Each row is where one point has got to under a steady rotation. How many steps took it there?
The counts run from 0 to 71.
[-42  -3 -20  20  45   6   5  22  -2  38   0   1  -6   1 -42   6  -6]	65
[ -7  28  25  20  37  -8  18 -25 -31   4 -13  -5  12 -25  40  23  16]	44
[ -2  27   7  25  21   1  12 -33 -30   5 -15   6   1 -21  43  18  21]	43
[  8   8   9   5 -31  12   6 -36 -32 -32 -11  -7  13  -1  42  16  16]	11
[  9   9 -30  19  27  17 -29  -5  10  24 -30  28 -26 -21   8  19  -5]	71
[ 11 -14  -4  19 -46  34 -12  11 -28  15 -21  -6  22   5   5  -8  23]	6
[-24  -1  -4  38   6   6   6  10 -50  25  -1   2   6   1 -35 -12  34]	34
[-17  29  21  22  36 -10  23 -17 -32   7  -7  -8  12 -25  28  23  16]	45
[-28  -7  -7  20 -30  44  11  20 -35   4  22 -13  20  19 -17  -1  19]	20
[ 13   2   1  14 -42  24  -1 -27 -27 -28 -17   4  13   1  44  13  20]	10
[  6  15 -14  43   3  34  -5 -18 -29  27 -23  21  -4 -17  25   1  21]	40
[-43   1 -14   5  59  -5  20   6  -4  12  -2   1   6  -7 -37  25  -3]	63
[ 10  -4  -5  17 -49  36  -9 -11 -26  -4 -13   4  13   0  33  -5  20]	8
[-22   3   0  20  23 -17  20 -19 -47  -2  -5  10  -3  -1 -39  10  28]	31
[-21  11  -5  16  17 -11  20 -40 -43 -23   0  18  -8  -3 -18  20  35]	29
[-34   1 -26  23  42  18  -5  29   0  43  -5   6  -5   4 -38  11  -2]	66
[-19  21 -32  18  10  51   9  -7   1   9  11  13 -11   2  35  31 -13]	55
[ -9   3 -39  23  23  26 -26  15  13  37 -18  22 -28 -17 -13   6  -8]	69
[-30  15  24  23  39  -5  33   2 -34  21  -6 -28  31 -10  11  12  12]	47
[-13  13 -26  22  -3  22   1 -31 -27 -24  13  21 -24  -3   5  20  27]	26
[-20  -3 -25  28 -36  55   5   4 -28   2  26   9  -2  11  -7   4  21]	22
[ -4  15 -11  47  -7  33  -8   3 -34  39 -15  19  -2 -15   4 -13  21]	38
[-22   8   5  17  19  -7  22 -28 -46 -16   2  13  -9   4 -24  21  36]	30
[-10  15 -18  15   2  14  14 -40 -28 -31  10  31 -20   3  -4  25  36]	27
[-30  -3   3  29  15 -11  15  -7 -50  10   1   4   4  -1 -45   3  30]	32
[-23  16 -27  22   4  53   3  10  -4  24  18   7  -2   1  29  16 -12]	54
[-20  27 -28  14  28  30  11 -23  -1  -4  10  25 -17 -10  32  40  -3]	57
[-13   6  -9  42  -8  34 -11  15 -37  42 -15  13   0 -11  -9 -11  24]	37
[-45  18 -12  -1  50 -14  26 -20  -8   1   9   6  -5  -6 -12  38   0]	61
[-32  13 -14  25  12  53   4  27  -4  37  18 -11   9  -4  17  12 -12]	52
[-33  -9   8   5 -12  16  32   5 -36 -16  16 -31  35  14 -17  15  25]	17
[ -8  17 -32  18 -16  35   1 -26 -29 -15  17  30 -17   5   1  24  24]	25
[ 10 -12   1  22 -57  39  -7   0 -24   5 -24 -10  18  -1  22  -5  13]	7
[ -2 -22  22   0 -14 -26   2 -16 -43 -14 -33  -8  23   2 -26   0  38]	0
[-36  13  10  27  27  15  23  17 -21  32   4 -29  31   0   7   5   4]	49
[-41   6 -13   3  56  -7  24  -3 -11   7   3  -6  -7  -4 -29  33  -1]	62
[-34   0  18   6  -7   1  31  -4 -41 -21  10 -25  38  16  -3  19  19]	16
[ -9 -28  26  -1 -19 -26   9  -1 -40  -3 -34 -18  27   2 -33  -3  30]	1
[-24  -5 -23  19 -30  52   7  13 -27   6  23  -2  -2  10 -19   2  13]	21
[ 15  -2   0  18 -39  33  -9 -15 -28 -12 -15   1   7  -3  38   7  23]	9
[ -4 -19  14   3 -33  -3  -1  12 -38  11 -26 -13  31   4 -28 -14  27]	3
[-22  -3 -32  20  27  24 -13  25   8  43  -9   9 -15 -10 -30   3  -6]	67
[-33   5  -5  28  13  40   8  26 -15  40  14 -15  16  -5  15   2 -10]	51
[  1  18 -11  43  -5  33 -11 -10 -33  32 -13  28 -11 -20  24  -4  16]	39
[-12   0 -30  24 -36  52  -1  -6 -29 -10  20  17 -14   8   4  13  19]	23
[-21  20  30  18  36  -2  19 -14 -31   3 -10 -19  26 -11  17  18  15]	46
[  4 -19  -1  16 -50  18 -10  21 -43  17 -24 -17  31   1  -8 -15  19]	5
[-10   9  14   0 -21   5  22 -28 -33 -32  -1 -13  22  -1  27  24  19]	13
[-32  12  17  13  34   1  26  11 -31  30   0 -26  29  -3  11  15   1]	48
[ -4  16  13   2 -25  13  19 -33 -33 -35 -10 -10  14   1  43  21  18]	12
[-39  -2 -13  15  52   2   5  13   0  29   9   0   0  -7 -42  17  -3]	64
[-14   7  22   2 -12  -3  30 -21 -41 -34   1 -21  27   7  16  20  25]	14
[-22  24 -21  13  39  21  13 -23   1 -11  11  21 -20  -1  20  44  -4]	58
[-37  -8   4   6 -15  19  25  10 -35  -5  20 -29  31  15 -19  14  19]	18
[-12   3 -29  19  22  30 -21  13   9  45 -15  21 -21  -6 -25   8 -15]	68
[  3   9 -27  25  31  29 -30  -1   7  36 -23  34 -29 -13  -1  11  -5]	70
[-18   6 -10  15  10  -1  15 -38 -38 -29   4  24 -14  -2  -8  28  39]	28
[-24   0  16   5  -8  -7  27 -20 -40 -23   9 -30  31  11  10  23  16]	15
[-19  26 -28  11  17  41   2 -18  10   6  14  15 -14  -8  29  31  -9]	56
[ -8   3 -33  27 -30  43   3 -21 -23 -11  14  24 -19   3  -1  18  20]	24
[-33  11 -10   1  49   3  23 -19  -3 -17  12  15 -13  -7  -7  43  -3]	60
[-21  21 -19   5  48  11  20 -31   6 -13  15  11 -13  -7  21  46  -6]	59
[-25  -3   6  27  11  -7   8   1 -48  22  -4   2   7  -7 -37  -5  36]	33
[  5 -21   7  14 -40  12  -9  19 -43  18 -31 -23  24  -1 -19 -19  25]	4
[  3 -25  17  11 -25 -15  -3   3 -39   3 -36 -20  34   8 -29 -14  28]	2
[-25  13 -30  19  11  62   6  19  -3  29  15  -7   4  -5  23  12 -10]	53
[-24  -4  -2  32   2  15  -2   9 -42  37 -10   1   3  -6 -24  -9  26]	35
[-12  -2 -12  38   0  30  -7  13 -40  47 -15   6   5 -10 -19 -19  23]	36
[ -1  33   0  27  20   9  -4 -32 -31   7 -18  20  -9 -20  34  21  17]	42
